In the data rows, 500 means zero.
Here are some points:
(485 397 578 468 662 590 339 524)
(447 484 595 394 581 385 553 569)
(505 683 557 570 443 159 353 490)
(676 377 561 498 636 169 527 509)
(509 496 518 437 546 468 432 571)
(509 440 539 462 252 708 574 553)
(380 702 499 591 326 518 303 497)
(623 319 460 542 541 246 564 595)
(489 299 506 453 787 456 557 546)
(605 412 560 507 317 140 731 585)
(267 693 561 460 464 205 613 574)
(320 535 547 455 444 744 412 558)
(459 519 629 441 378 420 490 581)
(548 446 585 418 449 472 535 560)
(483 586 416 553 458 918 450 328)
(246 767 298 680 473 292 522 481)
(333 421 575 595 44 889 866 404)
(563 436 439 488 745 579 353 479)
(656 473 418 474 587 490 434 504)
(688 520 406 501 772 300 548 369)
(385 246 553 781 454 676 794 250)
(438 516 652 403 531 411 493 547)
(528 552 497 439 457 342 527 582)
(567 481 469 460 454 594 433 552)
(249 579 337 567 847 559 348 495)
(703 285 433 566 676 637 607 332)
(190 716 382 577 493 587 392 530)
(181 575 500 579 530 999 509 316)
(474 440 590 428 590 368 490 585)
(420 664 466 563 387 706 291 454)
(500 514 154 703 694 501 529 399)
(479 524 618 462 404 405 421 577)
(545 428 425 434 740 376 557 548)
(359 441 562 457 706 257 512 614)
(478 360 427 596 662 510 296 573)
(588 647 416 526 282 624 464 446)
(600 509 457 438 661 207 584 529)
(549 539 398 466 535 257 572 590)
(407 380 399 452 827 468 575 570)
(385 575 496 474 621 497 326 560)
(556 596 492 551 228 602 389 496)
(709 502 419 496 490 464 450 482)
(478 595 702 471 177 466 575 481)
(391 375 397 521 992 595 485 427)
(19 666 419 594 434 434 622 603)
(362 554 720 457 520 705 362 413)
(260 482 614 438 320 463 734 627)
(606 519 515 509 402 413 372 549)
(753 452 501 469 414 534 587 416)
(112 424 757 615 264 801 490 486)
(530 405 338 561 902 542 417 421)
Here are 10 more points, each followed by its number:
(601 446 709 487 648 60 549 445) 0
(458 543 216 711 407 514 447 524) 1
(430 379 699 458 514 292 539 596) 2
(632 372 303 643 766 162 557 481) 3
(527 377 578 448 432 550 516 581) 4
(608 304 385 555 483 835 513 469) 5
(488 521 451 506 332 712 408 555) 6
(448 611 561 446 265 621 519 521) 7
(603 419 589 447 628 343 453 521) 8
(412 543 272 529 354 915 614 486) 9
Which two of these numbered points are nearest to each point below, ignoring the 2 directions in which the first points spread most? Their numbers follow each, nearest first.
(415 314 681 730 780 332 399 313) > 0 2
(237 637 830 489 404 328 846 307) > 0 2
(305 695 364 591 435 499 366 554) > 1 7
(532 528 311 669 734 371 301 442) > 1 3
(682 408 470 508 574 42 719 523) > 3 8
(417 365 579 464 341 703 567 593) > 4 8
(592 333 522 576 107 569 728 536) > 5 4
(633 494 300 436 571 435 755 498) > 9 7
(760 376 438 571 707 185 712 345) > 3 0
(524 519 667 434 518 424 401 501) > 8 7
(471 580 263 555 224 655 678 543) > 9 1
(368 632 773 438 405 566 622 333) > 0 8
(28 274 593 537 827 669 679 517) > 2 0
(330 637 471 441 441 806 491 485) > 7 6
(481 317 493 435 629 534 603 587) > 4 2
(607 423 300 439 748 486 806 432) > 9 3
(693 396 386 563 390 795 536 399) > 5 6
(368 538 271 635 827 735 531 292) > 3 7
(540 522 453 545 235 599 438 563) > 6 7
(534 442 319 697 682 442 290 471) > 1 3
(578 222 452 553 489 201 999 495) > 3 5
(755 390 419 504 368 563 641 461) > 5 9
(551 484 342 637 468 384 349 575) > 1 6
(382 375 606 429 636 414 547 604) > 2 4
(718 312 586 563 193 443 783 440) > 5 4
(575 548 379 557 322 619 395 530) > 6 7
(461 430 730 637 238 592 311 463) > 8 4
(660 432 623 543 250 107 711 520) > 3 8
(375 405 561 518 999 380 532 351) > 0 2
(539 428 606 442 588 326 468 562) > 8 2
(690 332 302 618 618 559 486 450) > 5 3
(422 523 606 453 708 692 336 405) > 8 7
(608 644 333 528 276 529 578 477) > 9 6
(424 620 580 460 187 540 594 537) > 7 8
(429 568 461 423 566 740 441 492) > 7 6
(627 405 277 477 523 660 688 502) > 9 5
(277 703 398 505 635 735 408 421) > 7 6
(467 288 454 472 563 856 578 520) > 4 5
(393 385 546 447 811 346 509 572) > 2 8
(452 458 690 452 441 174 612 589) > 2 8
(505 534 331 402 641 672 668 466) > 9 7
(464 545 221 510 707 453 556 548) > 9 7
(516 537 725 381 433 372 753 411) > 0 8
(673 379 312 523 412 326 999 450) > 9 3
(573 459 453 487 510 509 396 571) > 6 7
(510 480 722 472 566 587 334 407) > 8 0
(406 369 541 473 709 413 446 604) > 2 8
(558 574 475 539 274 650 372 499) > 6 7
(488 404 393 639 301 949 454 442) > 5 6
(483 693 571 462 230 440 589 478) > 7 8
(541 491 378 684 46 429 736 516) > 3 1
(593 242 372 509 719 718 691 427) > 5 4
(598 412 547 449 461 664 454 506) > 4 8
(410 610 404 509 218 811 564 505) > 9 7
(595 533 390 546 543 497 307 516) > 6 7
(534 607 515 438 435 291 542 553) > 7 8
(766 467 525 463 447 420 620 403) > 5 7
(760 396 331 633 435 242 896 359) > 3 9
(672 351 394 558 487 494 459 547) > 5 6
(475 644 480 415 414 750 598 408) > 7 9
(685 237 456 636 589 429 468 479) > 5 4
(571 521 410 528 106 694 722 486) > 9 5
(426 460 582 448 368 583 500 600) > 4 8
(688 417 481 512 361 156 736 552) > 3 5
(616 485 508 438 319 659 577 494) > 5 7
(653 554 483 474 231 612 609 450) > 5 7
(303 489 608 493 477 296 491 649) > 2 8
(660 221 571 508 481 292 804 512) > 5 4
(177 300 739 818 474 456 638 317) > 0 2
(509 480 622 525 425 300 359 586) > 8 2
(414 398 538 461 809 122 633 574) > 2 0
(616 376 734 508 433 489 402 449) > 8 4
(368 599 493 401 540 644 503 527) > 7 8
(428 535 340 479 793 639 414 481) > 7 6
(688 439 407 529 816 205 561 409) > 3 7
(603 411 520 430 536 380 568 563) > 4 8
(489 245 633 573 546 278 495 598) > 2 4
(654 517 397 535 666 117 500 507) > 3 7
(426 578 410 419 596 651 484 524) > 7 6
(470 529 474 559 396 535 295 582) > 6 7
(537 518 603 416 745 227 528 463) > 0 8
(519 567 542 442 408 388 487 567) > 7 8
